In the data rows, zero lies at 4.5, halfway between 4 and 5.
Here are some points, one per row:
[6 4 7 5 5 8 1 8 4 4 5 5 3 5 9 5 4 6 5 6 6 2 4 3 4 2 4 1 1 3 6 3]
[6 3 5 6 3 3 9 5 3 2 5 7 2 4 3 6 6 2 5 4 6 3 4 4 6 6 6 5 6 3 4 5]
[6 3 7 6 4 5 5 3 1 3 5 2 3 6 5 5 5 7 2 6 5 5 3 8 3 6 4 3 6 7 3 3]
[6 4 3 7 5 6 5 3 1 2 3 6 7 4 5 5 3 4 5 3 1 4 4 4 3 5 2 4 8 4 7 7]
[4 7 5 3 2 5 4 5 6 5 4 7 4 6 5 4 3 7 2 3 5 1 2 5 3 4 7 3 7 6 5 4]
[4 7 5 5 5 3 8 5 5 2 7 4 2 6 2 5 3 3 8 4 6 3 6 3 6 6 6 4 2 5 2 5]
[5 4 3 4 7 5 5 5 8 3 4 3 5 2 5 4 3 3 6 5 7 4 6 7 5 5 4 4 4 7 3 3]
[2 3 5 4 5 5 7 6 5 3 6 5 5 3 4 2 6 7 5 3 3 7 4 3 6 7 7 5 5 4 3 4]
[5 5 4 4 3 2 7 6 2 4 3 3 3 6 3 8 1 4 3 5 5 6 5 6 2 4 4 5 5 4 4 3]
[2 2 5 5 9 4 3 3 6 7 8 1 5 0 1 7 3 3 7 5 1 4 5 8 8 5 4 8 4 5 3 7]
[3 2 3 4 6 7 6 4 5 5 5 4 6 2 2 6 6 4 4 6 3 5 7 2 5 3 2 5 3 5 4 3]
[4 8 4 4 6 6 6 6 4 5 2 5 4 7 5 2 2 2 4 7 4 3 5 6 6 3 5 3 3 3 6 2]
[6 2 5 6 3 3 6 6 1 3 2 4 2 5 7 6 3 4 3 4 4 4 4 5 4 7 7 7 6 2 5 4]
[4 1 3 3 3 5 6 4 6 4 7 6 3 5 6 6 9 4 4 7 4 7 6 3 6 5 2 5 7 4 5 4]
[4 1 4 2 5 5 4 4 5 6 6 3 6 5 6 4 7 3 3 3 4 4 3 7 3 5 5 2 3 4 5 7]
[5 6 7 3 4 2 6 5 3 5 3 2 5 4 6 6 2 4 4 4 5 3 4 5 5 4 5 4 3 7 6 6]
[7 2 5 3 4 7 3 3 5 3 7 5 5 4 4 6 4 7 6 3 7 6 4 5 3 3 5 5 0 1 3 4]
[7 4 3 4 6 3 7 4 3 6 3 5 6 3 3 6 7 4 5 4 7 5 6 3 1 3 6 6 7 3 4 7]
[7 5 7 7 1 4 4 6 2 3 6 4 6 4 4 5 5 4 4 4 5 4 3 4 4 5 1 4 2 3 4 3]
[6 7 6 5 7 1 7 2 5 7 4 4 2 4 7 6 3 3 5 4 3 5 8 7 7 0 3 1 7 5 4 3]
[7 3 5 7 6 7 3 4 6 4 3 2 4 6 4 3 6 6 4 5 3 4 8 4 5 3 2 4 5 4 9 7]
[3 6 4 0 6 8 4 6 7 6 4 6 6 2 3 2 4 5 0 4 2 6 1 7 1 0 7 7 4 2 5 3]
[6 4 1 5 4 5 4 5 2 5 3 5 3 1 6 6 6 2 5 6 2 5 9 2 3 3 5 2 4 5 4 1]
[8 5 2 4 3 4 3 0 7 6 7 4 2 4 4 5 5 6 3 5 6 5 5 5 6 2 7 7 3 2 3 2]
[3 5 8 3 7 3 3 4 5 4 3 5 3 4 7 6 4 7 3 4 6 5 6 3 3 6 3 4 4 7 3 4]
[2 4 4 6 7 5 3 3 6 2 1 1 3 3 0 5 4 3 7 5 6 3 6 8 5 3 2 4 7 4 6 4]
[3 6 6 7 5 2 7 5 4 5 7 2 2 7 6 4 3 6 8 3 5 4 6 3 6 6 4 3 6 4 2 6]
[2 6 1 5 2 8 4 6 6 5 4 5 4 2 3 2 7 8 1 4 5 1 3 6 3 5 6 7 3 4 0 6]
[5 5 6 5 5 6 3 6 7 7 3 6 5 7 4 4 4 2 2 2 4 4 4 4 5 4 3 3 5 8 2 4]
[5 5 7 3 6 5 1 5 6 4 3 5 4 8 2 5 6 4 5 3 6 5 3 3 5 6 6 3 6 3 1 2]
[4 7 3 7 1 8 4 3 6 3 3 4 6 3 2 3 4 5 5 5 5 7 3 4 4 8 6 8 4 4 3 7]
[4 4 4 2 2 3 3 5 2 5 3 7 2 7 8 1 4 9 7 5 6 4 4 6 3 6 5 6 2 3 6 4]
[7 7 7 6 4 7 3 8 6 5 5 5 4 7 6 3 3 6 4 5 5 5 6 5 7 4 4 1 5 4 5 4]
[5 5 2 3 5 3 4 3 5 5 5 5 5 6 3 7 4 8 5 5 4 4 2 4 5 6 9 6 6 2 5 3]
[5 6 4 2 8 5 5 3 2 5 3 3 5 6 2 5 4 2 2 7 5 3 4 4 7 3 5 4 3 8 5 5]
[4 5 2 5 6 3 6 4 3 3 5 6 5 4 4 4 4 3 6 3 4 2 4 4 5 3 6 3 2 5 4 4]
[5 6 4 9 7 6 3 5 1 5 4 7 5 6 5 2 6 3 8 0 3 7 7 5 3 7 4 6 3 4 7 7]
[8 5 6 6 1 5 4 4 5 6 3 6 5 5 4 3 6 7 7 6 4 3 6 5 8 3 5 5 4 4 6 3]
[3 0 2 2 6 6 4 6 4 6 7 5 5 4 3 3 6 5 3 3 7 7 3 4 1 7 4 7 3 7 3 5]
[2 4 5 4 6 4 4 9 4 5 7 5 6 4 7 5 4 5 6 5 4 2 2 6 2 4 4 4 6 7 2 3]
[0 5 4 6 3 5 3 5 3 8 3 4 6 3 6 9 4 3 7 7 0 5 6 3 9 7 3 3 1 0 8 6]
[5 4 5 5 4 5 3 4 5 5 1 6 4 5 4 5 4 3 3 2 4 4 6 7 4 6 5 2 7 6 5 5]
[4 3 6 5 4 3 6 6 7 9 6 3 4 2 4 7 4 4 6 7 2 3 5 4 4 6 3 5 4 5 6 6]
[1 5 6 6 2 5 2 5 3 4 5 2 1 6 3 2 3 4 1 6 0 4 3 4 4 5 7 6 7 5 4 7]
[4 6 3 7 7 6 5 5 5 3 5 3 7 4 3 5 6 5 6 3 6 7 5 5 2 7 1 5 2 8 3 5]
[4 4 9 4 5 4 3 5 3 2 2 5 3 7 7 5 6 4 4 6 7 3 4 4 5 4 2 4 2 6 5 4]
[2 5 5 3 5 4 5 3 5 2 3 3 3 4 2 3 3 3 5 7 2 3 8 7 7 3 6 4 6 4 9 5]
[4 3 2 8 4 1 8 3 5 2 4 4 4 6 4 5 5 5 4 2 5 4 4 2 4 5 3 6 5 4 4 5]
[5 4 4 5 3 7 5 6 1 6 7 4 2 2 4 2 3 5 2 9 6 4 2 0 7 5 3 4 7 3 5 1]
[3 6 3 5 4 5 4 4 5 4 7 3 5 5 6 6 6 3 6 5 7 3 3 4 4 3 7 6 3 6 4 1]
[6 5 3 6 6 3 3 3 5 7 9 4 8 5 5 6 9 6 2 4 4 7 2 5 4 5 2 2 4 7 4 7]
[7 5 4 7 3 5 2 5 4 6 4 4 6 4 3 6 7 2 6 1 7 8 3 0 6 2 5 6 7 3 7 7]
[3 5 3 3 2 2 4 6 3 6 7 6 6 5 4 1 6 6 5 5 6 4 4 4 4 8 3 7 6 6 4 4]
[2 3 6 3 4 3 5 5 6 2 3 5 4 5 2 5 1 2 5 4 4 5 3 6 3 4 3 5 4 6 4 6]
[4 7 2 3 6 4 5 2 6 2 6 7 6 2 6 8 2 3 7 7 6 6 3 4 5 7 6 3 5 4 5 6]
[5 6 3 5 6 3 5 2 4 2 2 3 3 5 2 6 3 5 4 5 4 1 7 5 5 4 7 6 2 5 5 5]
[6 1 5 2 2 6 3 5 5 3 3 8 6 2 6 1 6 5 5 4 4 8 4 6 2 5 7 5 4 2 5 4]
[5 2 6 3 4 7 4 5 1 7 5 4 5 6 4 6 5 5 4 6 4 3 6 2 5 5 2 5 8 6 4 1]
[8 6 4 3 5 4 3 7 6 6 5 9 4 6 6 3 6 3 5 1 2 2 7 8 7 3 5 5 6 4 6 8]
[4 3 8 4 7 3 4 6 6 7 5 3 4 5 5 5 3 4 2 4 3 6 5 2 5 3 7 5 3 3 4 3]
[6 4 5 6 3 4 4 1 4 4 2 4 2 6 7 4 5 7 6 3 5 6 4 4 2 3 5 2 4 5 7 3]
[3 7 4 7 3 2 3 2 4 2 6 5 6 3 6 3 3 4 2 1 5 7 5 4 2 5 4 2 6 7 5 6]
[4 7 3 3 4 4 6 6 7 4 4 2 5 5 5 4 4 2 6 5 5 4 3 4 4 6 4 4 5 7 3 5]
[3 2 5 6 3 4 9 5 6 8 4 2 7 5 5 4 7 4 3 4 7 5 4 3 4 4 5 6 3 2 4 6]
[4 6 4 3 3 3 4 4 4 5 4 5 7 7 5 4 3 4 7 3 6 6 3 5 2 4 3 5 6 3 6 2]
[5 8 6 3 6 4 5 4 4 5 4 7 6 3 6 2 5 8 3 4 7 8 4 5 6 5 5 6 4 6 4 5]
[5 3 2 3 4 5 7 2 5 1 7 5 7 5 4 7 5 5 4 8 5 7 5 6 6 5 6 7 5 5 2 5]
There is one direction along which these points spread out most. For each point below, how far along it does it lie, from 0 to 99? The average is 50, and the first point in the table lies past the average. One standard deviation of the points above along it is 16.
[6 4 3 7 5 6 5 3 1 2 3 6 7 4 5 5 3 4 5 3 1 4 4 4 3 5 2 4 8 4 7 7] 59
[4 6 3 7 7 6 5 5 5 3 5 3 7 4 3 5 6 5 6 3 6 7 5 5 2 7 1 5 2 8 3 5] 39
[4 7 5 5 5 3 8 5 5 2 7 4 2 6 2 5 3 3 8 4 6 3 6 3 6 6 6 4 2 5 2 5] 64
[6 5 3 6 6 3 3 3 5 7 9 4 8 5 5 6 9 6 2 4 4 7 2 5 4 5 2 2 4 7 4 7] 32
[5 2 6 3 4 7 4 5 1 7 5 4 5 6 4 6 5 5 4 6 4 3 6 2 5 5 2 5 8 6 4 1] 54
[2 4 5 4 6 4 4 9 4 5 7 5 6 4 7 5 4 5 6 5 4 2 2 6 2 4 4 4 6 7 2 3] 42
[7 5 7 7 1 4 4 6 2 3 6 4 6 4 4 5 5 4 4 4 5 4 3 4 4 5 1 4 2 3 4 3] 47
[6 1 5 2 2 6 3 5 5 3 3 8 6 2 6 1 6 5 5 4 4 8 4 6 2 5 7 5 4 2 5 4] 20
[4 3 6 5 4 3 6 6 7 9 6 3 4 2 4 7 4 4 6 7 2 3 5 4 4 6 3 5 4 5 6 6] 62
[3 6 6 7 5 2 7 5 4 5 7 2 2 7 6 4 3 6 8 3 5 4 6 3 6 6 4 3 6 4 2 6] 67
[7 4 3 4 6 3 7 4 3 6 3 5 6 3 3 6 7 4 5 4 7 5 6 3 1 3 6 6 7 3 4 7] 42
